rotation ticks, each row followed by its count of ticks:
The counts run from 0 to 1264.
[ 38.8  -1.2  -7.2 -33.7  22.4  22.3  -1.9  30.5 -22.8 -14.7  10.7 -17.5
  49.7 -15.3  -3.9  13.5 -14.3 -41.7   2.2  31.1   8.7 -17.4  60.8  30.0
   7.2 -38.7 -27.8 -19.9  32.2  12.0 -23.2 -21.2   9.2 -10.0 -29.0 -15.9
  -4.7   3.8   3.9 -30.1   3.5  -0.4  -5.9  43.6   0.1  -1.2   7.2   3.8
   5.9  29.2  -3.0   9.5  35.4 -22.4   5.1  -7.0  25.6] -> 316
[ 22.1 -38.1 -48.9  36.9  -4.2  44.7   3.8  17.7  -6.1   2.0   3.1 -17.0
 -30.8  -4.4  -4.9   9.9  25.2   3.0   4.3  22.2  -1.9 -12.0  26.7 -15.1
 -34.8 -16.2 -50.8 -10.3  16.5 -19.3 -25.0 -30.3  19.1 -39.7 -16.2   0.2
 -15.6 -23.9  15.2   0.0 -16.2 -11.9 -16.5   3.5  -1.9  -1.9   1.4  31.7
  45.2  66.0  -1.0 -29.6 -14.5  18.2 -12.0   0.7 -17.9] -> 1064
[ 35.5 -11.5 -14.6  13.8   6.3  13.2  12.3   4.7 -29.0 -16.7   2.2 -23.6
   2.0 -20.8  -8.1 -41.5  17.8  -1.6 -38.6  16.0  32.3  -0.4  33.3  17.0
 -26.1 -34.9  -9.2 -34.4  40.0  24.8 -46.4  -4.7 -23.2  -8.2 -33.7  -0.7
   2.1  13.4   1.1 -30.1   1.5   1.6  25.3  28.2   4.5  15.2 -13.7  26.1
  43.4  18.6 -24.2  28.9   4.2 -17.9  27.1 -14.1 -13.6] -> 926
[-29.3  -4.9   4.8 -25.8   7.4 -32.8 -22.8  19.1   3.8 -47.3  34.3 -25.9
  18.2  37.6  10.4 -51.5 -18.3  21.6  16.4  13.4  -5.3  -9.5  34.1  24.0
  27.2 -32.6 -37.3  21.9   6.3  15.8 -28.1 -18.6 -12.7   8.6  -4.0  40.7
  -8.4  12.9 -24.9 -17.3  22.4  20.2  15.9  21.5 -16.4  -3.0  23.4  30.7
  30.6  33.9 -25.1   7.1  -3.8 -21.5  14.7  -9.4   3.0] -> 66
[  9.6  18.2 -11.7 -21.8  23.4 -40.6   2.8  43.6 -14.8  -8.9 -12.0 -35.7
   2.8  25.8 -14.7 -39.0  29.3   8.7 -19.5  14.6  21.4  16.8  26.5   5.5
 -20.3 -65.5 -13.2  -0.6  10.6  -0.5 -33.3 -27.3 -19.4  22.9  -5.8  11.6
 -32.1  17.7 -10.4 -22.5  -8.2  24.5  -0.3  25.2 -11.5   9.3 -25.9  25.9
  37.2  42.5 -22.8  -3.6  -2.4 -29.3  25.4 -31.9  18.4] -> 634
[  4.6 -32.7 -30.7 -23.4  22.5 -36.6  10.9   4.8 -39.1  17.9 -12.7 -24.3
   6.7  -1.0 -15.4 -17.6  27.1  15.2   5.0  15.3  12.7  15.6  -6.9 -16.7
 -18.8 -40.1 -36.0   5.3  21.1   5.1 -34.8 -37.4  11.7  11.6 -24.4  10.2
 -25.2  13.5   6.9 -18.9 -29.6  12.3 -29.3  17.5 -32.2  17.5 -12.7  30.9
  45.6  31.7 -24.5 -14.7 -17.7 -20.4   5.3 -16.8  20.9] -> 160
[ -8.0  11.4  -6.7 -14.2 -14.4  18.9  20.3  -9.0   8.2  -0.4  -6.4 -30.6
  -6.7   1.8   4.2 -32.9  11.4  29.0  27.3  27.6  21.5 -21.9 -27.1   3.9
 -47.2 -22.5 -33.7  -6.0  -9.4 -11.7 -38.7 -41.0 -38.1 -13.3   0.5  -2.1
 -10.6  11.1  10.5 -25.1  -1.4  -1.3 -15.4  12.7 -16.2 -16.4 -13.3  58.3
  33.9  33.0 -43.8   3.8 -11.0  18.4 -16.3 -41.9  -4.8] -> 1100
[-36.0  -2.5  11.8 -24.8  38.5  27.9  -0.8  26.3  29.0 -38.3  17.4 -18.8
  40.1 -10.5  -0.7  20.8 -37.4 -11.5   0.0  12.2  -9.9  -1.9  31.0 -40.7
  10.0 -33.3  -6.6 -19.9  29.8  13.1 -28.2   0.1  22.6 -16.4  -3.7   0.4
  14.6 -36.6 -30.1 -50.5  22.6 -33.2  28.8  10.4 -20.5  17.3  27.6  19.7
  10.2  13.4 -10.2 -13.8 -34.9 -35.8 -15.3  -0.6   9.2] -> 505
[  7.2  22.7   0.2   6.0  20.6  37.2  14.6  41.6  33.1 -34.8   6.5 -44.2
 -26.1 -18.4  -5.2  28.8  -5.0   6.1   3.5  11.8  12.8   1.5  30.8 -34.7
 -58.4 -25.2   7.1 -35.1  -2.8   1.9 -14.0 -25.4  -1.0 -26.9  -1.7 -18.9
 -11.9  -8.8  -5.2 -43.3  13.8  -6.7  36.1  -4.2   0.3 -19.5  -5.9   2.6
  26.4  16.3 -37.5   1.3 -24.2  -5.3 -13.5 -45.5  -5.3] -> 520
[ 14.6 -27.6 -32.5 -21.0  25.8  24.6  -4.6  43.9  -8.7  24.9  11.0 -32.1
   5.3 -27.2 -16.0  25.2 -14.5 -21.6  17.0  18.5 -19.5  -8.3  12.8  -0.1
  23.5 -29.0 -53.9  22.3  22.3  20.0  -0.4 -30.7  39.6   0.6 -47.3  -2.0
  -1.2 -22.9  -7.4  35.8 -24.2   1.6   5.4  37.6   7.4   1.7  15.3  -6.9
  31.3  30.0  -5.0 -22.2  13.2  17.2 -23.8  -8.3  33.3] -> 1048
[ -3.7  22.6 -26.3  18.2   3.6  36.2  18.2  50.7  19.5   5.1  17.8 -40.8
  -0.3  17.8 -29.2 -13.0  -4.9   5.3 -19.8   2.5   4.6 -16.7  24.0  10.8
  34.2 -42.2   0.1   1.5  28.5   3.0 -34.6  15.9  -8.6 -13.1 -38.3   9.8
  18.1  -1.4 -15.4  15.0  18.1   3.0  42.6  18.8 -20.0  18.8   4.2  15.1
  51.9  28.6 -46.2  30.9  -7.7   0.2   2.2 -16.2   0.0] -> 210
[ 14.8 -42.2   6.2  14.0   8.5  33.3  -4.0  -2.3  14.3 -54.0  -6.5 -15.2
 -12.8 -21.8   5.0   6.9  -6.2 -14.9 -15.9   9.7   8.6  24.5  43.2 -44.9
 -46.3  -3.6 -26.6 -47.6  28.2  22.0 -32.0 -18.1  16.4 -24.4 -36.0  -5.1
   1.8 -10.6  34.5 -40.8  16.4  -2.8  29.3  21.8  16.7  16.2  -0.1   5.6
  20.1   6.6  -9.4 -29.7  -7.4 -13.7 -16.2  -7.3  32.9] -> 189
[ 13.0 -36.6 -37.9  35.3  24.2  67.3   1.4   2.2  21.2 -14.2 -10.6  -1.7
 -23.9 -16.6 -29.3  37.4  18.7 -23.2   4.5   1.0  -5.3  22.1  38.8  -2.6
 -25.3 -13.4 -48.4 -21.8  35.8  -9.5 -16.8 -12.6  23.4 -44.7 -53.3  13.2
  -3.7  -8.8  16.4 -12.2   7.7   1.4  12.8  26.2  11.2   1.1 -11.4   3.8
  24.2  24.0  -8.2 -33.0 -11.2   1.5 -25.6   1.6  -1.4] -> 590
[ 25.5  -0.6  -8.0 -25.7 -25.6  26.7   7.8  13.5  37.0 -23.0 -16.1 -16.1
  19.4 -10.6   7.5 -28.7 -15.5 -25.5  13.0  22.2  -2.1   0.7  26.9   5.7
 -30.3 -15.0 -47.5 -29.7   2.4  28.8 -71.3 -33.5 -32.3  -7.7  -0.3 -14.0
  -8.9  -0.7 -20.1 -14.0  40.6  10.4 -25.5  41.9  -3.2 -10.4  -9.6  11.5
   2.8   1.3 -43.5 -14.4  -3.4 -22.6   2.8 -36.3  25.8] -> 152
[  2.2 -10.3  10.6 -49.9  21.8 -25.5  -4.6  21.5  19.5 -34.3 -17.2 -30.0
  12.8 -21.7   0.4   0.3 -13.9 -13.6  10.8  18.9  -3.8  20.5  31.9 -36.4
 -39.5 -23.7 -33.3 -30.7  -4.4  37.5 -41.1 -45.1   0.3  11.2   4.9  -0.4
 -22.6 -11.1 -18.6 -44.9  32.9  13.4 -11.0  29.0  -0.8  -2.4  -3.7  -1.7
   9.3   7.7 -30.2 -22.3  -8.2 -42.6  -2.7 -35.7  41.7] -> 80
[-14.0  -6.3 -17.7  -6.7 -18.9  26.7   1.3  30.0  15.9 -10.1  30.1 -30.7
  24.6  41.8  -7.6 -25.1  -9.1   8.7  27.4  28.0 -18.7 -30.9  20.2  17.2
  43.9 -18.7 -30.6  20.6  14.3 -15.0 -40.6 -19.7   7.1 -32.9  -5.4  14.8
   5.2 -10.5  -4.1  18.2  20.8  -1.0  -1.1   6.0 -40.1 -14.0  32.5  44.9
  30.5  57.9 -28.6   8.8  -9.1  15.5  -9.2  -6.0   1.2] -> 1190
[-58.6  -1.9 -25.7 -10.2  48.7  28.2   3.9  11.5  10.5  13.7   9.7 -20.4
  26.9 -20.6   3.6  14.5  -7.3  14.8  18.4  13.6 -11.5 -12.3 -14.1 -11.0
  21.4 -27.8 -52.7  12.7  17.8  13.2 -13.8 -20.0   5.7  -1.9 -11.9  18.2
  -3.3 -39.1 -61.7 -12.3   8.8 -29.4   5.8  28.1 -10.7   0.1  13.1  29.7
  39.0  15.3 -17.7   2.4 -32.8  -3.3 -21.1   4.7 -32.6] -> 106
[-12.6  20.1 -48.9  -7.3  10.1  10.7  -0.3  25.6  24.1   6.1  -1.4 -23.3
 -23.3  23.7 -36.7  20.0  13.6   5.9  38.8  24.4 -33.9   6.6  -5.6   1.7
   3.8 -15.9 -50.0   8.4   0.0   0.3 -16.5  -6.3  -1.2  12.3 -26.6  21.3
 -10.2   1.7  -8.1  11.6   4.0  26.5  24.7  22.7 -32.0  -0.8   8.8  30.1
  56.4  49.7 -23.7 -18.6 -12.1  19.7 -38.1 -24.0   5.5] -> 621
[-28.5  19.8  -4.0  -7.0  21.9  36.1  -4.6  32.8  21.1 -20.7  34.4 -34.2
  14.1  -0.1   9.9   8.6  -8.4   3.5   6.9  33.3 -11.8 -30.5  18.4 -22.8
   9.9 -24.9 -11.0  -9.8  26.6   2.7  -4.7  -4.7  11.3 -29.9   8.4  -2.5
   8.2 -33.9 -28.1 -41.5  15.1 -35.3  33.6  -9.6 -13.4   7.4  38.8  33.6
  29.9  54.4  -0.2  11.5 -31.2  -6.4 -11.3  12.0 -27.1] -> 30
[ -6.1 -10.4  -7.6  -3.5 -10.1  37.7  18.9   0.7  38.6 -18.8 -16.3 -13.3
   4.9  10.5 -20.3 -10.3  -1.1  14.1  27.8   1.3  31.2   0.0  24.2  23.3
 -20.4 -13.7 -48.5  -8.3  -0.7  -8.8 -53.6 -45.9 -17.5 -39.5 -13.6   8.6
 -19.0  10.8   3.2 -11.6  21.5  17.7 -32.5  39.4  -2.1 -41.6 -33.8  24.3
   8.1  -2.1 -47.7 -16.7  -5.2  -6.1 -11.3 -41.2  10.3] -> 627
[  9.7 -16.1   6.4   2.4  15.7  79.1  22.7  16.0  -9.1   3.6  17.4 -21.2
  46.6 -25.1  -5.5  22.6 -31.1 -24.9 -15.8  10.1  24.2 -26.8  39.3 -13.4
  10.4 -34.2 -17.1 -18.5  43.1  -5.2 -29.1  -8.1  19.2 -55.1 -40.5 -25.1
  19.0 -20.1   0.0 -37.3  -0.2 -38.3   7.7  21.6   4.8   8.9  -2.7  21.0
  12.3  14.5  -5.4   6.2   1.4  -8.1  -7.1  -0.8  11.0] -> 426
[ 41.7 -23.5 -44.2  25.6 -22.7  -0.7   8.3  25.1   6.0 -16.4  10.9 -17.6
 -31.6   3.9 -18.7 -10.8  20.4  -9.2 -10.0  24.1 -17.6   6.8  45.0   8.8
 -18.9 -10.0  -8.8 -36.8  29.3  -0.2 -51.2 -12.6  -4.3 -10.3 -26.4  10.7
 -10.8  11.0   9.7   2.4  24.9  33.4  16.1  14.1 -21.1  -8.6   7.1   4.7
  60.7  24.4 -45.6  10.1 -14.8  -4.7  14.7 -21.1  -9.8] -> 376
[ -8.0 -55.1 -23.3   1.5  11.9  26.0  -2.4  17.0   5.3  -2.1  -4.3 -41.2
 -29.8 -27.1   0.4  14.3   2.2  19.7  15.3   6.6   6.4  12.9   9.1 -51.0
 -41.9  -4.8 -43.5  10.1   4.5   7.7 -17.8 -37.5  39.1 -26.0 -26.6   1.0
  -7.4 -31.5  21.9   4.6 -22.3  -7.8   4.2   9.9   6.9  -9.1   1.8  -1.2
  28.8  11.8 -25.4 -35.5 -17.5  10.3 -28.3 -13.0  19.7] -> 661
[-23.6  12.8 -20.7  14.4  36.2  26.7 -14.4  38.0  22.0 -19.4 -10.0 -22.7
 -15.1  -7.7 -12.3  -6.9  -4.4   9.5 -28.2  -5.1  -7.6  15.6  31.7  -7.3
  -3.2 -46.1 -40.7  -3.5  11.7  35.3  -9.8   6.9  -6.2   2.9 -44.1  25.6
  -0.8 -24.1 -44.2   7.1  19.3   0.2  52.8  49.9  27.7  17.2  -1.6   6.8
  32.0  13.8 -16.5 -24.9 -16.4 -14.8  -9.3  -4.8   0.7] -> 833
[ -7.5  10.3  10.7 -33.4  13.3  20.9  20.7  18.7  -6.4  -0.6  29.4 -42.3
  30.1 -17.3  -0.6 -32.6 -18.2  33.7   8.1  22.4  44.0 -43.0   2.1   8.4
  -6.6 -34.9 -35.2  18.4  -8.4  10.5 -18.3 -51.6 -11.3 -17.0 -14.8 -10.8
   2.2  13.1  12.5 -18.6 -17.4   7.0  14.2  37.9   1.0 -22.2  -7.7  26.2
  20.9  12.9 -37.8  38.8  22.7   5.1  -5.5 -40.6   9.4] -> 460
[ -5.9   7.4  19.5 -48.4  39.7   8.9  14.1  53.9   7.3  10.0   5.1 -43.5
  53.4  -7.6 -11.3  18.0 -37.0 -17.2  -9.5   1.7   8.5 -17.5  36.2 -22.1
   9.7 -56.4  -0.7   3.8  27.3   6.8 -19.9 -27.7  15.3 -14.0 -12.9 -26.1
   2.3 -10.4 -18.3 -37.0   0.5 -19.6  -8.4  19.3 -18.1  14.7  -6.7   1.9
   1.9   2.8 -13.5  11.5  -9.9 -29.8   2.8 -26.1  37.7] -> 245
[-24.3  -7.6   1.7  13.0  13.9  34.1  13.9  37.4  -2.9   1.2  29.8 -44.7
   4.7   9.1  13.6  -1.3   5.4  21.9  -5.3  14.3  24.0 -32.9   8.7 -34.9
  -7.5 -35.9  -8.2  16.1  25.2 -26.5 -10.9 -22.0  17.3 -52.0  -3.5 -12.0
   8.1 -24.2   6.9 -29.5 -16.4 -36.7   9.8 -22.7 -14.3   8.0  14.9  43.9
  37.7  52.1  -5.7  10.2 -27.1  10.6 -14.0  -3.5 -16.0] -> 749
[-27.4  15.4  -9.5   0.5  56.1  40.6  -9.3  -3.7 -10.9  -8.3   8.3  -1.9
  23.4 -15.4 -22.9   6.6  -2.8   3.4  -3.6   8.3  21.6  -4.4  15.8  36.3
  10.5 -41.6 -49.0   0.7  19.4  17.4   5.8  14.0  -8.2  -4.2 -52.1  20.2
  -4.6  -2.8 -15.6 -50.5  -2.4   0.3  37.3  62.4  23.9   5.7 -12.9  28.4
  21.1  20.8   3.0  12.5  31.5 -12.1 -16.9   6.3 -10.3] -> 681
[-13.8 -54.9  -8.3  -5.3   9.8   0.4 -14.8  14.6  -7.4 -19.0  17.0 -17.8
  16.1  17.7  -7.2  -4.4 -13.0 -11.6   7.7  17.3 -24.0   6.9  33.4 -28.9
  30.3 -19.8 -40.1  10.6  45.5  -0.5 -35.4  -0.2  41.4 -18.1 -34.9  21.2
  12.3 -23.0  19.7 -11.0  -3.8 -17.7   4.4   7.7 -25.8  28.6  36.5  24.2
  35.7  45.9   8.0 -28.5 -10.0 -12.6 -21.3  20.1  28.3] -> 251
[  7.8 -34.7  -6.5  13.0  22.1  -3.6   5.2  35.4 -23.2  -5.7  19.1 -44.1
  -2.8 -20.1  11.5 -43.1 -12.1   7.6 -46.3  -7.4  27.9  -9.3  40.0 -13.9
  -1.6 -57.1 -30.9  11.1  31.3  40.6 -31.5 -18.2  15.0 -13.3 -34.8   8.5
  -2.9 -14.4 -13.2   8.3  -7.4  -2.9  21.2  27.9  18.6  10.3  -3.6  -1.2
  38.4   7.3 -20.5   0.1  -6.7 -24.0  33.7  -4.5  15.3] -> 98
[  1.7  -5.9 -24.8 -21.1  26.7  21.5 -18.9  -2.2  -6.5  -0.8  -5.0  -8.7
  17.9 -33.4  14.6  -3.2   7.6 -10.6  20.0  26.9 -27.1  -9.6  -4.0  10.4
  -8.9 -24.3 -87.9  -2.3  10.2  37.3 -15.1 -28.9  -1.0  22.4 -19.6   8.5
 -20.8 -29.8 -47.0 -10.0   0.0 -15.7  -0.8  41.4  17.6  13.1   9.1  35.0
  23.9  40.2  11.5 -34.9   3.9  -7.5 -17.4  15.9  -9.5] -> 255
[-15.9  -1.8  -6.8 -27.9  29.0  51.5   9.5   0.5   6.7  16.1  -7.9 -29.8
  16.4 -52.7  23.1  10.1 -12.7   3.3  14.0  22.8   5.0 -26.9 -28.6 -39.5
 -32.0 -18.8 -57.0  -2.2   3.5  31.7 -15.1 -39.7  -5.5  -3.4 -17.9 -19.3
   0.0 -35.1 -33.8 -24.3 -11.5 -32.3   4.4  41.7  19.2   8.9   0.9  29.8
  13.8  12.8 -14.5 -10.7  -6.7   3.5 -37.3  -8.4  11.7] -> 183
[ -9.6 -45.2  -2.7  15.1  24.4  54.9  10.2  23.5  14.2 -27.0  42.0 -22.9
  21.3 -26.3   0.0  17.2 -35.0   4.7  -2.4   4.6  18.7 -10.7  56.6  -5.0
  12.1 -14.9  -8.6  -4.4  30.1   6.6 -19.1 -25.0  22.4 -56.1 -31.1   0.1
  11.8 -19.3  -7.2 -29.3  18.8 -17.3  24.1  20.5  16.0 -23.7  15.0  -2.7
  18.1 -11.1 -26.5  19.1  -6.2 -16.4  -5.2 -13.8  -8.9] -> 353
[-60.6 -21.4  -9.7   9.7  25.3  39.8   3.4   7.5  12.4  -7.3  11.8 -31.2
 -19.7  -5.5 -10.4 -29.9  -1.0  51.9   4.0  -1.7  24.5 -10.3 -11.6 -22.4
   2.4 -30.7 -63.7  26.7   0.5  11.0  -6.7 -16.2   1.2 -20.4 -39.9  26.8
   6.3 -18.3  -5.0   5.8 -16.2  -0.2  36.8  40.7  19.8  -0.7   5.7  33.3
  33.1  24.7 -20.8  -8.0 -11.7  17.8 -40.4  -0.9   4.3] -> 35
[ -4.9 -11.4  -0.9   4.8 -13.4   3.4  19.4  52.4   7.7  -4.9  31.9 -32.4
  26.1  36.9   4.7 -44.0 -15.2  11.7  -1.0   7.8  16.5 -20.0  43.8   1.9
  24.7 -47.5 -11.2  26.0  20.8 -10.1 -64.3 -32.5  -8.5 -29.1   9.8  10.4
  -6.8  -6.5 -20.0  18.1  14.9  -1.5 -21.1   1.3 -27.6  -7.5  11.0  24.1
  27.4  34.2 -44.1   3.9 -26.7 -14.9  30.1 -19.3   0.4] -> 1039
